rotation steps, each row followed by its count of steps:
The counts run from 0 to 405.
[157 138 148 126  97 154 122 136 140 121 138 124 159 103 130 144 113 120
 146 103  96 116 114  71 134  80 146 132 130 105 102 150 117  91 184 127
 132 109 134  97 173 200 110 153 133 153 117]
274
[159 156 123 134  79 131 126 143 145 141 108 125 158  79 152 152 117 127
 128  97 110 128 143 103  84  84 134 136 131 114 132 120 119 100 173 104
 107 108  92 107 183 189 149 157 155 146  99]
111
[152 137 106 127  72 152 126 165 126 109 161 110 153 111 134 130 139  86
 129 116 107 128  84  67 134 114 144 108 135  95 116 148 122  73 170 113
 136  89 111 114 172 170 107 156 151 142 112]
59
[143 161 114 128  91 148 120 151 135 144 129 135 127 104 170 131 111 106
 131 119 118 138 112 100  88  87 129 111 143 118 126 150 118  92 167 114
  92 116  86 108 173 194 117 171 172 147  82]
349
[156 149 135 142  72 118 113 114 176 114 142 131 151  81 164 173 139 120
 141 117 115 140 120 115 105  98 146 112 141 125 124 145  88  79 172 121
 119 101 125 102 144 212 109 131 131 157 113]
130
[141 147 140 137  58 116  94 121 177 126 141 112 123  89 154 155 137  86
 130 111 102 109 121 106 104  94 135 111 127 126 139 126 116  91 179 131
 123 114 102 107 160 204 104 122 149 133 128]
384
[161 136 132 134  80 125 129 113 145 110 147 111 134  89 154 162 134 116
 140 129  98 117 148 107 114  96 148 131 137 125 105 151 116  78 190 108
 136 129 113  98 140 212 110 140 128 161 108]
264
[174 132 148 124 101 143 120 149 162 101 146 130 149  93 151 161 143 110
 131  97 111 139 111 104 133  90 151 133 132 108 124 152  92  66 163 109
 155 101 137  82 164 204 108 122 127 148 131]
279
[166 138 121 126  69 121 133 129 159 129 134 118 193  98 145 143 140 134
 143 111 102 143 101 112 119  90 151 126 131 110 115 132 110  70 173 119
 147  81 130 108 160 206 125 129 128 141 112]
22
[160 150 125 116  59 154 128 165 120 111 149  84 134  92 152 138 144  98
 119 122 104 101  99  96 130 114 163 127 136 110 127 126 128  73 175 120
 131  91 105 117 170 187 132 156 142 122 112]
308
[168 136 108 147  68 113 115 129 154 122 147  93 144  93 166 135 158  92
 136 119  88 138 121 112 111 106 133 134 131 114 145 116 114  67 177 115
 146  84 120 104 149 192 112 120 142 133 131]
38
[166 157 105 124  93 146  98 173 123 115 138 109 147 114 136 152 116 113
 122 111  97 131  96  69  98  94 139 125 158  87 132 139 129 101 161  90
 113 103  91 110 176 160 141 166 166 145  96]
208
[143 135 107 132  77 154  96 148 138 149 144 135 135  95 151 167 122 107
 124 111 107 130 118  83  98 120 141 110 146 107 136 148 101  73 151 106
  94 121  88  99 174 178 121 163 170 159 117]
225
[150 169 113 154  78 124 111 126 149 126 150 115 133 112 154 170 112 104
 132 124 102 138 116  73 103 103 140 106 145  99 124 162 105 100 159 102
  97 117 104 115 144 180 108 161 159 171  89]
356
[160 125 141 132  82 146 102 156 144 122 145 127 138 108 134 139 124  84
 134  92  99 136 108  83 114  99 133 131 137 102 145 128 110  65 170 129
 144  93 121 102 187 190 115 138 145 140 148]
284
[170 155 102 153  79 130 113 167 138  88 147 118 157 103 162 148 146  89
 131 124 112 170  95  95 108 118 141 117 154 104 145 131 102  85 150  92
 108  67 110 107 151 165 117 136 155 139 109]
320
[176 140 106 146  84 143 133 154 120 118 114 121 162  82 179 143 136 110
 137 117 102 150 121 108  99  93 135 133 150 119 140 122 109 111 153  86
 101  90  94  99 164 182 127 152 165 132 100]
327
[172 149 153 134 102 123 117 152 170 109 133 134 146 109 163 135 127 107
 131  98 106 144  99  91 121  75 137 136 133 108 136 130 106  85 161 120
 148  88 132  90 164 198 108 116 143 134 121]
154
[142 135 121 122  79 144 113 139 147 131 144 145 145 105 146 143 132 114
 149 112 115 128 137  95  88  89 113 112 141 124 105 151 130  62 187 123
 135 121 105 110 174 196 110 148 145 165 117]
381
[166 173 127 126  88 106 118 141 175 125 125 133 160  94 163 152 124 124
 127  95 122 138 118 108  83  80 132 118 129 116 127 126 128  87 170 112
 130  94 105 121 176 191 130 126 151 133  92]
245
[169 139 118 138  63 137 125 149 135  88 137 105 164  76 176 145 158 103
 150 124 111 140 106 114 121  98 148 118 155 131 130 127  98 111 162  89
 105  94  89 110 149 180 106 139 155 127  99]
71
[172 155 115 150  93 133 130 157 147  86 157 117 137 100 167 155 146  71
 130 122 112 148  97  88 128 106 149 114 130 104 136 140 104  92 155 101
 133  87 116  94 148 170  90 130 158 137  97]
64
[154 165 104 128  91 160 140 154 132 118 132 128 164  97 152 152 122 121
 124 120 124 140 116  88 113  99 148 110 134 115 114 163 115  80 166  96
 108 103 104 113 172 179 123 170 161 159  75]
215
[155 160 136 144  96 121  94 127 155 113 139 128 128 121 159 156 109 107
 136 119 107 143 132  79  81  84 120 124 147 101 126 146 126  82 183 124
 122  99 118 113 150 200 117 139 144 162 108]
132
[144 148 147 146  73 138 112 132 153 144 131 136 120  84 169 150 116 113
 133 111  97 127 140 112  89  93 134 125 138 124 140 132 106  81 174 129
 102 116 105  99 176 216 124 156 145 139 119]
3
[143 145 141 131  74 149 117 134 154 125 149 120 158 100 142 134 124 109
 150 119  96 125  87  84 133  84 159 114 138 103 126 144 103  88 172 143
 120  85 129 112 165 203 101 149 139 137 123]
27
[180 143 128 122 102 151 109 172 138  86 154 103 138 114 149 149 136 109
 115 117 107 136  96  96 124 104 159 129 161  98 123 146 128  64 161  94
 159  98 115  91 164 180 122 137 137 131 107]
181
[140 146  96 126  78 154 111 154 130 131 142 137 148  97 163 153 125 119
 143 115 116 146 118 100  88 112 120 107 153 126 122 157 115  73 163 100
 104 115  83 115 172 186 119 170 162 161  97]
224
[167 134 127 130  82 125 120 130 144 134 121 118 157  84 151 135 119 113
 144  92  87 120 136  94 103  70 124 153 127 116 126 118 124  90 188 122
 129 105 105 105 176 204 131 134 143 140 123]
268
[179 127 141 138  83 128 101 149 142  95 142 105 124  86 172 151 148  93
 135 121  93 138 117 101 109 100 144 152 150 108 139 108 114  94 167 107
 146  92  99  89 154 192 127 115 136 117 134]
294
[175 133 112 118  84 152 125 167 120 138 140  93 147 100 148 118 136  91
 126 107  91 118 112  99 122  82 144 137 138 103 124 123 145  79 173 113
 146 100  95 110 180 191 126 154 152 121 110]
52
[143 145 100 142  69 147 120 142 138 156 132 133 163  92 157 138 123 110
 137 104 108 134 114  98 110  97 133 108 127 118 139 149  96  92 158 115
  99 107  93 115 179 184 114 171 168 152  93]
350
[143 124 125 134  74 140 107 139 144 140 149 135 151  95 135 161 121 104
 136 104 104 122 121  87 102 104 128 112 135 116 113 159 108  67 173 129
 126 130 103  98 176 199 100 155 148 168 130]
382
[155 124 119 140  66 157 127 141 121 115 146 106 147  88 141 127 138  90
 151 125  84 130 133  84 121 110 129 141 136 118 117 129 124  77 197 124
 117  92 108 113 166 193 107 156 138 144 134]
291
[157 152 123 130  75 127 143 121 153 140 131 110 171  85 155 131 135 122
 136 103  97 125 122 111 120  84 149 132 118 113 129 122 123  81 182 124
 136  81 132 106 166 210 126 134 132 132 105]
21
[172 161 105 123 101 137 112 161 144 113 143 110 147 108 158 172 130 126
 106 110 111 138  99 100 106 108 155 113 160  96 134 158 121  73 139  78
 128 118  99  89 157 175 135 155 155 155  83]
338
[146 186 108 144  83 116 115 149 164 103 144 121 137 100 165 150 133 101
 121 129 127 153 118  98  95 104 136  96 144 113 125 148 123  79 162  97
 107  87 102 121 147 171 115 141 167 151  76]
222
[147 146 146 136  74 128  80 120 154 107 148 106 150 107 134 167 104 115
 157 106  91 118 114  69 105  83 141 133 154 103 114 136 119 105 183 130
 118 107 111 111 157 198 110 135 143 157 124]
266
